Each row has a name. Each question is about the rows just above it.

j_492: 9	48	38	44	31	-53	72	13	-30	-25	30
j_484: 55	70	-63	-48	19	31	41	-25	-71	-86	-46
j_537: -34	32	38	23	30	24	-6	23	16	-18	71
j_412: 45	-28	-38	-61	-17	6	63	30	69	75	-69
j_711: 21	-42	-42	-45	-19	-2	49	12	70	94	12
j_31: 46	31	-43	-44	23	-63	69	-5	1	-14	-60
Move every entry of -43	-44	23 by +1 step of 1. : -42	-43	24
Move every entry of 41 by -1 step of 1. : 40
63	30	69	75 with -1 step of 1 on every entry: : 62	29	68	74
Move every entry of -48 by +1 step of 1. : -47
Move every entry of 24	-6	23	16 by -1 step of 1. : 23	-7	22	15
Move every entry of -17 by -1 step of 1. : -18

j_189: 30	11	7	-5	-11	-16	30	6	18	-12	15	0	-11	13	34	3	26	-3	-7	-33	-6	11	-63	0	31	-17	4	-13	-2	9	0	-15	-15	-10	-34	-10	-18	6	0	18	34	45	17	10	-4	-19	54
j_444: 30	28	-2	-5	-7	-4	-2	24	26	-17	-12	-23	-1	32	3	10	-10	-1	-5	3	-9	-31	-11	5	69	-9	36	-5	20	-14	6	-32	-28	-49	2	6	19	13	9	-36	17	-1	-34	-8	33	-10	38
j_368: 12	12	-4	10	-18	35	5	4	19	-53	-7	-35	-22	8	17	6	9	-21	-22	-26	30	4	-5	-6	55	-39	11	-40	-21	10	-24	24	6	28	-15	3	0	18	23	-8	18	-39	8	11	49	-7	22
j_480: 9	-10	-1	38	4	11	-7	29	5	-18	-31	-18	4	-27	7	16	35	18	-13	-29	46	-1	-8	11	41	-33	6	-31	4	50	8	12	-35	14	-9	15	-17	15	-5	-8	-3	1	13	31	-2	-14	19
j_579: 16	28	-30	24	-17	35	12	51	-10	-3	-19	0	-47	-2	28	-16	8	-11	12	-10	-23	-10	-18	-47	30	-3	29	27	15	-7	-15	-18	1	10	-35	-22	-4	-11	5	-5	10	0	-24	36	-19	27	35
j_882: 14	3	-29	43	4	20	-5	21	18	-25	22	-27	22	-8	50	-8	40	-20	-19	-18	5	21	-24	-2	40	-23	17	-27	-7	-6	-25	9	-26	21	-1	1	-19	-5	20	10	14	-25	27	31	18	-18	7
j_228: 28	34	8	1	9	-3	18	16	11	-28	8	-13	-18	7	9	-5	-1	3	-2	2	-22	-54	-19	9	31	-17	10	-13	16	6	15	-39	-28	-47	-9	54	-1	-2	19	-17	21	-1	-24	-13	30	-3	28
-33	6 with +1 step of 1 on every entry: : -32	7
Move every entry of -12 by -1 step of 1. : -13
Shift each entry of 0 by +1 times 1: : 1

j_147: 31	-4	7	-22	30	-2	-24	-24	-7	-6	-7	-22	-22	-8	4	-20	-22	-5	-4	-22	-19	-24	4	-24	-3	-5	-23	34	29	-10	-23	28	-24	-23	-21	-8	-5	-5	32	-24	32	20	33	-3	28	28	30	-5	28	-20	-22	33	-24	-23
j_596: 18	10	19	-60	15	10	-56	-62	7	9	8	-62	-63	4	-18	-63	-60	7	9	-60	-42	-62	-18	-53	10	10	-64	12	16	5	-63	17	-62	-63	-62	7	9	6	2	-63	15	5	16	10	20	11	25	6	15	-63	-64	17	-55	-63
j_32: 87	-54	-19	-39	91	-53	-37	-41	-54	-54	-54	-40	-41	-57	66	-41	-39	-54	-38	-39	13	-39	66	-31	-54	-54	-31	87	92	-55	-42	92	-41	-43	-41	-55	-54	-55	85	-38	87	91	86	-54	90	88	74	-55	93	-41	-43	84	-40	-38
j_892: -60	51	24	7	-63	51	3	10	50	49	50	10	11	50	-69	12	7	51	36	7	-40	9	-69	-4	51	50	3	-58	-65	49	12	-66	11	13	10	49	50	51	-57	8	-59	-73	-57	51	-65	-62	-50	51	-66	11	13	-56	6	8
j_607: -20	3	3	57	-22	3	58	54	3	5	4	56	56	11	15	56	57	5	7	58	38	53	15	57	3	3	52	-16	-22	5	55	-23	54	56	57	5	4	6	-10	53	-18	-15	-18	3	-22	-17	-17	6	-23	56	57	-17	54	54
j_44: 72	-10	20	-36	71	-9	-36	-37	-14	-11	-13	-36	-35	-17	41	-34	-36	-12	-1	-35	-10	-37	41	-32	-10	-11	-32	73	70	-17	-37	69	-37	-36	-35	-14	-11	-12	71	-37	73	64	73	-10	68	73	66	-12	70	-34	-34	73	-39	-33
-11 with -1 step of 1 on every entry: : -12
Move every entry of 73	-10	68 by -1 step of 1. : 72	-11	67
-39	91	-53 with +1 step of 1 on every entry: : -38	92	-52
Shift each entry of 15 by +1 times 1: : 16
-23 with -1 step of 1 on every entry: : -24
Shift each entry of -14	-11	-13 by -1 times 1: : -15	-12	-14

j_442: -32	33	38	90	42	4	-24	-17	76	73	2
j_871: 37	70	-71	-15	47	-35	-75	-70	-54	23	40
j_262: -22	-12	22	23	-8	27	26	1	28	-24	-7
j_690: -3	-5	-8	-28	-10	-2	27	9	-24	-29	4
-12 with -1 step of 1 on every entry: : -13
-32 with +1 step of 1 on every entry: : -31
Move every entry of -71	-15 by -1 step of 1. : -72	-16

j_343: -11	19	22	42	10	37	43
j_50: 4	-22	23	-4	-3	4	69
j_670: -4	-41	-65	34	2	-34	-24
j_224: -28	-26	37	15	29	15	65
j_775: 4	-22	23	-4	-3	30	-44
-26	37 with +1 step of 1 on every entry: : -25	38
Shift each entry of 4 by -1 times 1: : 3
Move every entry of -4	-3 by +1 step of 1. : -3	-2
Shift each entry of 23	-4 by +1 times 1: : 24	-3
Shift each entry of 4 by +1 times 1: : 5
Shift each entry of -41 by -1 times 1: : -42

j_126: 0	52	-91	12
j_867: -1	51	-94	14
j_234: 0	-46	94	-13
j_422: 3	25	-47	11
0	52 with +1 step of 1 on every entry: : 1	53
51 with -1 step of 1 on every entry: : 50
Move every entry of 3	25	-47 by -1 step of 1. : 2	24	-48

